In the rows, zero is written as 128.
One turn moves each row of this set onto another row. After a few examples, where does it send each row asked below?
Gare: [166 148  73 137 126 149 144 147 146 133 139  91 134  88 148 134 124 131
 112 158 106 163 115 130 124 140 132 153 168 141 118 134 151 141 141 127
 145 148 139 125 139 131  74 112 120 114 101 162 138 120 109 126 126 150]
Liniz: [184 139 117 128 107 160 103 173 139 132 134 123 152 129 128 171 141 113
 131 143 117 141 141 102 108 122 113 168 164 117 130 126 140 141 121 151
 133 114 140 131 139 125 107 148 115 122 114 144 187 116 114 131 174 164]
gegif: [172 135 108  89 140 177 124 147 156 116  97 120 112 133 126 143 149 136
 147 156  93 121 149 109 129 107 123 163 185 109 138 131 158 128  95 140
 130 130 129 149 131 141 108 112 133 162 122 114 139 126 114 162 145 139]
kof: [157 143  99 132 134 112 184 139 140 115 122 134 132 145 145 125 118 133
 132 124  61 172 146 113 152 115 105 170 161 126 136 129 150 133 129 149
 149 124 129 132 129 123 110  92 134 153 110 155 117 116 124 138 129 142]
lasor: [147 130  98 162 148 168 127 149 169  90 123 119 126 159 148 117 107 135
 132 143  80 122 143 148 120 138 129 173 171 119 129 106 148 134 117 170
 117 126 104 126 139 121 102 125 124 130  91 112 115 115 120 135 137 132]
pup: [153 148  91 116 130 108 127 141 156 130 142 119 160 129 103 144 151 133
 116 135  93 144 134 120 148 105 100 154 159  85 141 146 119 145 125 123
 126 109 126 139 159 122 110 131 100 156  82 149 134 106 127 132 153 136]
didil: [146 139 122 133 154 121 127 155 140 148 147 114 124 131 141 135 122 131
 129 172 103 118 126 124 115 128 136 128 165 114 120 115 138 134 112 177
 117 112 119 118 160 156 103 131 103 125 121 127 123 147 100 130 160 156]
bude: [157 130 103 136 100 196 150 178 146 118 129 107 148 154 139 130 148 128
 116 136  81 118 133 131 149 116 112 140 149 110 127 153 136 151 131 182
 149 106 122 141 119 127 117 114 125 107  87 123 129 123 123 115 127 140]
dukug: [164 150 120  97 110 161 125 136 163 117 134 108 115 130 140 126 149  97
 130 114  82 143 131 102 154 141 153 176 166 136 127 111 151 139 141 149
 131 107 126 152 128  99 116 134 108  85 104 120 122 135 123 118 140 167]
gobo: [166 144 138  98 141 135 128 152 175 122 124 118 148 119 144 151 146 127
 129 146 103 124 141 135 122 110 160 157 130 102 112 143 128 158 116 139
 135 124 136 119 133 147 134  82 128 114 129 137 127 125 120  98 165 137]
Biru: [169 150  95 122 154 137 151 128 151 130 102 124 165 149 157 145 129 131
 140 171 104 138 124 120 147 112 127 161 172 103 142 127 140 131 138 154
 136  95 117 142 164 104 112 114 125 145  95 147 119 114 113 167 176 172]
fugal: [156 159  88 127 124 127 127 172 156 111 118 127 163 150 114 168 131 114
 150 125 112 136 139 112 103 129 112 149 133 103 117 122 152 174 116 134
 119 147 136 138 127 125 115 121 135 122 112 141 113 130 127 127 109 153]
bobi: [161 147 101 123 128 199 140 173 140 136 105 118 137 136 143 122 118 121
 130 152  79 127 119 112 119 101  90 179 149 105 141 132 118 133 110 132
 143 116 140 129 120 121  82 121 163 110 104 130 111 136 104 125 132 153]
Pog: [184 153 111 123 119 142 125 131 134 121 158 116 128 156 129 144 132 122
 130 125  99 151 146 110  93 102 154 131 175 126 112 133 165 138 160 139
 178  98 113 114 139 133 120 111 115 113 105 138 109 115 125 151 157 163]
buvi: [184 149  98 112 127 155 127 160 161 113 126 133 153 111 122 119 147 143
 121 145  66 149 131 123 132 113  96 197 182 119 103 127 130 128 110 141
 151 112 135 113 126 145 121 128 152 132 110 118 144 117 157 168 126 141]
lidan: [163 126 119 113 149 140 125 164 165 145 105 125 142 129 125 151 145 149
 113 142  72 152 120 119 128  96 146 175 172 130 130 147 150 157 140 125
 170 137  97 129 137 140  98 142 143 126  97 153 118 136 134 110 105 148]
Nere: [160 138 109 133 143 154 160 159 162 121 127 121 123 114 112 131 136 110
 144 124 127 127 150 112 116 122 144 164 202 131 132 137 164 154 108 160
 116 105 119 128 159 150 111  95 155 105  92 128 119  98  97 123 136 157]
Mavi: [169 130  95 107 122 165 125 148 136 121 144 150 165 126 142 146 122 135
 128 134  86 111 149 118 138 142 146 181 161 121 121 118 136 149 112 143
 154  89 122  86 138 140 116  87  99 121 118 142 105 131 118 116 110 140]
fak: [176 151 104 123 173 119 129 134 158 136 125 120 134 119 155  71 140 125
 146 150  88 110 130 131 129 114 132 167 160 118  98 122 148 139 131 146
 137 115 116 127 138 133 107 126 120 116  99 156 170 114 119 145 119 147]
gimis: [199 130 129 125 126 143 125 166 163 131 124 137 138 155 146 151 120 115
 120 149  71 150 116 117 113 127 142 166 153 115 119 157 132 121 123 153
 146 106 152  99 160 108  72 124 155 131  94 129 110 119 110 130 123 160]
lok: [168 156 107 107 110 158  98 159 156 128 127 131 131 114  98 133 121 125
 146 129  74 119 138 113 124  97 138 161 187 108 129 152 139 142 124 115
 139 104 156 130 138 145 124 134 151 118 135 168 148 127 121 126 118 161]
seza: [159 149 124 152 115 139 132 137 137 134 138  97 132 128 125 131 125 129
 114 137 103 154 155  99 125 109 126 179 169 109 119 138 170 120 148 153
 124 130 147 135 143 116 128 137 117 132  72 149  95 113 140 134 176 171]
Tinik: [139 147  83 135 130 138 121 162 144 137 152 133 130 111 146 136 163 123
 146 130 105 114 154 119 153 140 148 172 143 118 129 115 137 131 131 164
 133  91 103 129 123 126 132 120 129  75 126 140 135 132 131 142 128 155]
Nagar: [180 145 117 141 136 145 160 161 122 113 113 121 132 116 134 126 154 109
 141 137  75 157 102 113 106 129 159 167 174 108 115 132 146 143 153 137
 133 110 101 132 149 139 141 107 112 153 100 139 115 124  92 135 148 128]
lak: [172 163  74  92 105 137 137 144 164 136 126 106 146 128 122  91 143 137
 123 125  86 134 135 107 152 115 118 165 164 146 135 142 149 159 132 137
 135 107 106 105 120  94 111 110 138 111 109 164 114 100 115 132 142 168]
kefe: [192 127 122 144 110 152 142 145 145 119 116 103 145 132 126 136 145 116
 107 130  95 123 141 131 117 105 131 180 159 103 131 111 143 139 113 162
 139 129 136 107 122 108 109 151 118 102  72 177 119 155 101 130 159 168]
gove: [142 142 105 117 117 122  65 129 145 147 146 124 138 131 137 109 155 129
 138 143  86  81 138 115 105 120 131 164 162 114 127 121 145 134 127 138
 138 115 117 142 143 137 102 105 130 127  95 134 134 115 116 123 154 137]

fak turns into pup
gimis turns into Mavi
Now these:
didil turns into kof
lak turns into Liniz
fugal turns into Nere
seza turns into bobi
buvi turns into gove
dukug turns into kefe
lidan turns into gobo

